Each row has a name. Each piece below is followed by the name of the row it came from, unless a question asks for something else. Each question is about the rows just above it.

Columns, left to right: Y V H K U N B T E
[130 122 127 116 143 140 135 111 146]  z318
[104 131 155 135 168  84 140 144 112]  z632
[ 70 166  95  90  62  68 149 115 191]  z501
[130  87  66 138  83 168 124  92 114]  z117
[104 131 155 135 154  84 140 144 112]  z987
[ 94 133 136 130 112 122 124 134 103]  z837
[172 110 158 125 167 172 139 159 133]  z507
[166 163 195 171 163 114 153 167 117]  z7
Which column holds [140 149 124 140 124] top down? -> B
[122 131 166] is in which column, read top down? -> V

Columns, left to right: J W A C G
[148 113  96 143 142] : z987
[124 133 137 136 120] : z632
[136 108 109 202 117] : z507
[102 133 160 144 106] : z117
[112 158 163  39 135] : z322
[141 116 110 187 119] : z501
[117 137 148 134 114] : z281
[120 148 147  63 137] : z786
Which column holds [120 117 106 135 119 114] top down? -> G
Which row holds [202 109] read backwards? -> z507

Columns, left to right: S M P X L
[117 109 205 133 143]  z318
[100  93 108  87  66]  z117
[ 95 100 109 128 112]  z786
[ 94  71 193 159 122]  z281
[153  81  91 111  75]  z501
[198  94  98 164  76]  z512
[133 205 109 117] is which row, read backwards? -> z318
Which row holds this, read backwards? [111  91  81] -> z501

Columns, left to right: motut zeso kar gito dekof Maz
[129  90 181 150 137 125] = z507
[135 127  90 181 137 125] = z318
[135 132  90 181 137 125] = z786
Which row holds this, read backwards? [181  90 127] -> z318
q: [135 132  90 181 137 125] -> z786
Which column holds this, read top down? [ 90 127] -> zeso
Which row holds [132 135] read backwards? -> z786

Columns, left to right: Vikik Gok zufu Susoz veve tek Das zev nerar teruz
[189 146  77 121 168 156 122  87 141 121] = z512
[107  95 177  47  93 161 124 120 132 110] = z7
[ 83 136 104 125 103  94 145 123 117 121] = z318
[176 147 115 216 169 134 106 138 136 131] = z322
[ 83 136 104 145 103  94 145 123 117 121] = z117
[175 163 157 158 103 130 130 152 131 147] = z837
[ 83 136 104 145 103  94 145 131 116 121] = z501
[ 83 136 104 145 103  97 126 159 112 124] = z281
Which row holds this, read backwards? [136 138] -> z322
Which column holds [110 121 131 121 147] top down? -> teruz

Columns, left to right: R Q D Z
[ 68 185 177 160] -> z987
[171  47  49 134] -> z786
[171 185 177 160] -> z7
[185  47] is in which column, read top down? -> Q
[ 49  47 171] is which row, read backwards? -> z786
q: [ 68 185 177 160] -> z987
[171 185 177 160] is in which row? -> z7
Which column holds [ 49 177] top down? -> D

Columns, left to right: bev Vigaz vufi zini
[120  91 119 149] -> z322
[135  61 119 141] -> z7
[145 121 135 126] -> z507
[ 75 188 118 113] -> z117
[106 112 116 176] -> z512
[160 109 119 141] -> z281
[122 110 131 101] -> z501
[131  60 129 142] -> z837
[199 213 134 125] -> z786
[175 203 103 104] -> z318
q: [135  61 119 141] -> z7
Which column holds [ 61 121 188 112 109] top down? -> Vigaz

Columns, left to right: gisa Gozum fosa Sivib
[ 69 125  56  72] -> z837
[145  82 127  75] -> z7
[152  69 127  56] -> z117
[152  89 119  88] -> z501
[184 161  88 107] -> z281
[ 56  69 125  69] -> z322
Which row holds this, read backwards? [ 56 127  69] -> z117
Which row holds [ 56 125  69] read backwards? -> z837
Which column holds this, read top down? [75 56] -> Sivib

Columns, left to right: rovuk sile masu Sufu dugu pok
[ 89 125 157 128 150  86] -> z117
[150  91 116 120 147  97] -> z7
[ 82  96  92  86 127 136] -> z512
[140  88 115 103 152 115] -> z786
[139  54 117 104 142 126] -> z318
[113  70  98 115 150 103] -> z632
[139  54 109 123 137 129] -> z322
[135  65 123  80 140 119] -> z501
[135  65 123 106 140 119] -> z987
[128  67 113 117 134 126] -> z507
[169 136 112 122 125 145] -> z837
[124  93 145 126 176  90] -> z281
[150 147 127 152] is in which column, read top down? -> dugu
Which column holds this, read top down? [116  92 115] -> masu
Which row holds [103 150 115  98] read backwards? -> z632
Which row holds this, read backwards? [106 123] -> z987
Which column holds [152 142 150 137] top down? -> dugu
Which column holds [ 54  65  65  67 136] top down? -> sile
Which row holds [139  54 117 104 142 126]? -> z318

Columns, left to right: pizu lum Tiv rido tofo
[ 99 144 147 131  68] = z281
[131 117 129 128 133] = z322
[116 136 136 129 103] = z117
[131 114 129 127 132] = z987
[131 121 129 127 132] = z318
Which column holds [131 128 129] top down? -> rido
Which column holds [129 136 129] top down? -> Tiv
Which column holds [128 129 127] top down? -> rido
Which column holds this, read top down? [114 121] -> lum

